(in the rows, 128 means zero)
The rows of A fall into several groups, and each row is roughly a mix of its group's hidden directions; one row fits no group.
A:
[[ 99 131 126 163 135 136 162 144 111 106 177 134 151]
 [110 136 130 155 114  98 153 141 167 174 119 153 131]
 [115 163 145 121 104 132 139 152  73 159 125 109 130]
 [127  85 150 117 145 128 155  92 118 107 126 163 157]
 [130 113 134  84  99 113  91 121 173 126 142 129 104]
 [131 113 154 118 160  95 140 116 117  83 115 167 138]
 [111 169 168 111 132  87 128 102 146 122 142 114 108]
 [142 117 163 120  98 127  76 134 118 167 137 112 111]
 [146  99 108 121 129 115  81 109 152  83 125 128 108]
 [129 154  97 142 170 114 143 136 134 127  92 135 172]
 [164 169 143 102 116 123 120  84 135 152 142 107 133]
 [133 140 138 157  76 115  98 121 121 163  98 139 142]
 [102 106 131 101 160 161 138 137 129  98 176 137 125]
 [117 135 121 139  92  90 118  82 114 139  89 136 114]
 [108 146 157 111 107 156 119 138  83 123 111 156 161]
 [120 139 151 149 102 108 100 112 154 133 111 183 136]
 [142 107 129 129 120 107 126 121 135 150 144 199 108]
 [119 112 127  91 154 115 115 133 110 118 172 162 161]
 [ 99 115 129 107 145 144 149 141 112  93 181 122 108]
 [134 121 101 139 122 104 113 140 177 132 102  83 107]
 [139 116  95  95 118 112  93 133 114 118 143  91  90]
 [117 127  78 117 113 124  84 151 122 148 118 125 166]
 [125 119 127 157 141 188 114  96 125 159 120 109 142]
 [ 99 104 129 107 132 100  72 130 106 153 138 107 132]
 [147 155 156 137  90 120 100 135  95 149  95 139 108]
 [156 148 108 167  73 120 141 130 142 136 140 111 108]
 [146 136  96 116 131 117 103 132 169 169 106 103 105]
 [114 120  82 115 111 138  84 160 150 105 144 114 129]
 [ 93 147  97 118 113  89 101 107 154 129 102 148 125]
 [149  95 122 102 153 155 168 142 132 156 139 162 126]
 [122 135 120 127  82  91 109 159 131 152 105 105  99]
 [120 108 137 100 175 121 126 105 163  94 132 120  99]
 [116 104 128 129 175  89 153 106 143 132 114 148  97]
 [113 132 190 142 116 127 149 142  96 136 144 148 152]
 [144 127 133  84 119 139 120 135 136 131 139  66 100]
 [128  82 106 119 142 175 139 134 132 160 151 113 110]
 [124  93 103 118 107 119 108 158 107  83 108 104 115]
 [158 173 159 152 111 110 102 147 149 139 144 119 109]
 [133 162 121 125 110 124 115  84 141 148  91 103 162]
 [101 109  83 137 116 145 136 119 137  86 133 170 126]
 [138 162 158 117 131 147 143 119 124 142 142  64 121]
 [118 138 173  91  95 160 125 147 119 135 105 140 150]
 [129 116 158  91 142 181 150 148 141 119 156 129 132]
 [148 133 101 144 106 133 132 130 163  85 145 112  85]
 [127 137  78 166 127  85 154 126 116 114 108 117 131]
 [ 84 148 141 165 100 105 141 145 107 125 116 147 156]
 [ 86 138 109 136 134  90 137 113 157  88 150 149 135]
 [124 107 108 149 142 132 111 123 126 105 102 189 154]
 [143 120 123 143 159 147 178 142 122 124 130  75 125]
 [114  91 121 158 118 145 141 179 127 145 161 116 113]
 [107 167 125 150 109  88 139 135 116 173 145 111 115]
 [149 128  86 160  99 134 139 151 115  85 141 142 145]
 [119 170 125 147 120  99 165 114 171 101 123 135 135]
 [118 153 142 146 148 127 126  85 175 139 146 153 153]
 [108 127 145  88 153 119 114  76 150 123 114 125 157]
 [166 138 155 137 145 141 140 160 155 125 171 103 114]
 [107 165 131 158 102  75 122 117 129 142 109 123 150]
 [144 103  91 133 159 130 158 143 108 113 140  84 109]
 [109 130 129 100  97 130 145 147 146 145  86 116 174]
 [152 121 130  99 129 187 148 124 130 113 106 159 108]
 [ 94  97 106 112 137 119 159 149  97 112 156  95 131]
 [111 181  96 147 107 110 121 118 132 154 117 115 160]
 [105 131 118 117 147 136 135 112  85  90 174 110 142]
 [128 179 131 165 138 102 111 155  96 123 151 128 119]
 [126  81 128  79 124 156 108 114 158 137 109 134 131]
 [121 117  73 170 108 126 151 150 113 103 131 138 136]
 [138  81  75 113 142 125 138 164 135 133 114 128 113]
 [179 143 113 177 137 134 155 114 139 126 107 144 123]
 [151 164 107 171 123 107 163 139 113 141 157 121 140]
 [151  85 141 121 183 127 138 117 130 122  92 111 131]
 [102 126  94 132 137 134 128 107 168 163 110  95 100]
 [123 107 151 120 138 156 163  83 105 141 113 157 149]
 [155 122  85 155 166 118 125 144  86 136 109 119 128]
 [164  91 135 109 113 157  93 113 143 151 105 138 107]
 [104 154  87 131 146  94 141 156  93 103 127 114 126]
 [117  85 135 111 146 111 133 122 133 102 169 148 167]
 [134 133 152 102  94 105 150 133 137 123 142  83  88]
 [164 139 144 114 128 133 136 126 104 142 146  77  87]
 [139 111 119 120 168 170 144 127 163 131 103 146 160]
 [104  98  83 102 148 125 137 136 116 100 166 109 131]
 [141 140 122 104 134 132 139 135 173 187 127 103 114]
 [101 154 148 138 143 128 120 151 145 169 130  81 106]
 [146  96 139 152 145  83 155 139 115 111 111 163 110]
 [ 75 104 131 136 111 179 130 149 121 148 129 127 141]
 [156  88 129 146  99 124 100 122 138 173 107 112 141]
 [156 154 111 128 147 121  84  86 114 127 149 112 102]
 [153  98 124  81 146 157 110 113 117  92 129 149 132]
 [163  97 142 114 147 149 117 137 151 100 127  90  96]
 [102 151 144 154 113 101 103  96 155 120 136 166 147]
 [153  94  86 122 134 106 114 121 168  96 131 115 114]
 [134 153 117  96 122 146  65 115 120 122 108 103 130]
 [150  83 127 169 140 150 114 118  94 154 150 133 133]
 [105 127 105 136 156 165 137 138 153 142 142  84  96]
 [134 102  86 120 140 120  89 115 122  78 136 114 115]
 [123  84 172 148  91 125 152 120 151 115 148 125 128]
 [137 149 146 119 132 127 118  97 127 108 167  73 109]
 [184 140 167 142 130 135 106 127 140 155 137 116 100]
 [106 176 148 168 120  96 150 113 107 133 129 132 150]
 [ 75 102 127  87 130 128 153 121 140 122 128 119 164]
 [120 175 122 111 128 117 124 103 145  75 156 141 124]
 [148 130  83 110 103 123  89 158 120 103 142 153 116]
 [143 151  83 113  88 138  87 128 127 152 109 126 123]
 [145 105 120 139 108 108 150 172 131 143 101  98  93]
 [176 155 104 130 115 108 100 161 121 110 152 110 141]
 [167 132 131 151 125 117  95 108  83 107 123 133  94]
 [156  81 112 105 158 138  99 163 110 127 114 126 133]
 [121 123 117 119 140 143 136 132  59  95 153 114 133]
 [ 82 150 127 143 105 157 129 138 105 150 128 132 173]
 [114 101 115 138 111  79 161 106 131 135 125  85 134]
 [ 92 145 127 153 112 131 132 127 161 164 112  92  97]
 [164  92 105 142 122 145 141 145 112 114 153 112  84]
 [127 102 143  87 177 129 102 132 117 101 103 143 134]
 [102 125  84 160 136  88 159 148 126 144 144 115 123]
 [126 136 122 120 102 170 104 169  98 166 141 124 131]
 [109 107 158 112 123 142 153  96 122  99 154 171 141]
 [132 120 163 115 128 145 155 122 109 104 174 167 111]
 [123 127 116 109 133  77 112 109 160  93 160 140 143]
 [149  95 107 153  98 151 126 101 128 110 133 157  90]
 [126 144 113 105 160  95 114 170 124 117 147  88 112]
 [171 119  78 107 141 124 114 118 152 121 149 111 102]
 [155 123 111 154 132  87 150 152 118  95 163 151 129]
 [118 144 116 150 114 101 123 180 101 110 153 160 137]
 [ 73 142 121 107 160 117 154 134 111 105 145 125 155]
 [ 91 172 158 112  93 119 113 123 143 154 137 122 147]
 [143 151 107  86 143 117 109 172 138 128  94 106 124]
 [158 103 140 155 143 127 126 147 108 145 175  92 113]
 [138 111 110 128  90 152  88 124 141 139  89 164 131]
 [162  97 105 126 174 117 144 109 125 121  90 135 110]
 [112 144 123 165  79 146 139 141 121 171 111 123 114]
 [124 151 113  99  78 116 109 156 124 123  92 124 104]
 [100 156 107 133 141 154 130 147  94 136  98 116 173]
 [151 119 172  99  96 165 121 112 152 142 120 138 107]
 [130  74 129 119 123 139 166 140 111 135 152  85 127]
 [135 125 164 130 113 106 121 138  96 175 131  84 137]
 [121 179 109 141 170 117 146 137 141 102 116 149 152]]
Here is one row of each group, with its name. Which group are the others in?
[ 93 152 134 147  80 116 142 116 132 170 142 147 117]	X
[155  88 100 125 136 119 125 140 181 138 106 135 103]	J
[127  94 162 134 104 129 111  96 173 144 159 125 130]	U

[171 160 126 111 130 151 118 131 128 110 134 115  72]	X
[176 139 142 121  95 143 120 133  82 128 109 154 144]	X
[150 111 123 112 173 101 122 125 133 182 123 107 116]	X
[104 144 159  91 106 166 116  94 128 159 132 132 124]	X
[116 158 138 135  98 129 104 143 139 176 130  85 142]	X
[130 162 141 158 127 152 160 116 103 158  85 123 117]	X
[112 135 100 121 145 142  98 150 165 100 135  83 114]	X
[159 143 177 144 113 137 125 118 140 155  99 166 121]	J
[134 102 144 110 139 152 152 104 138 100 152 150  80]	X
[111 110  96 124  81 109 120 149  88 137 103 109 124]	U
[106 121 116  96 159 161 157 128 106 120 164 128 159]	J
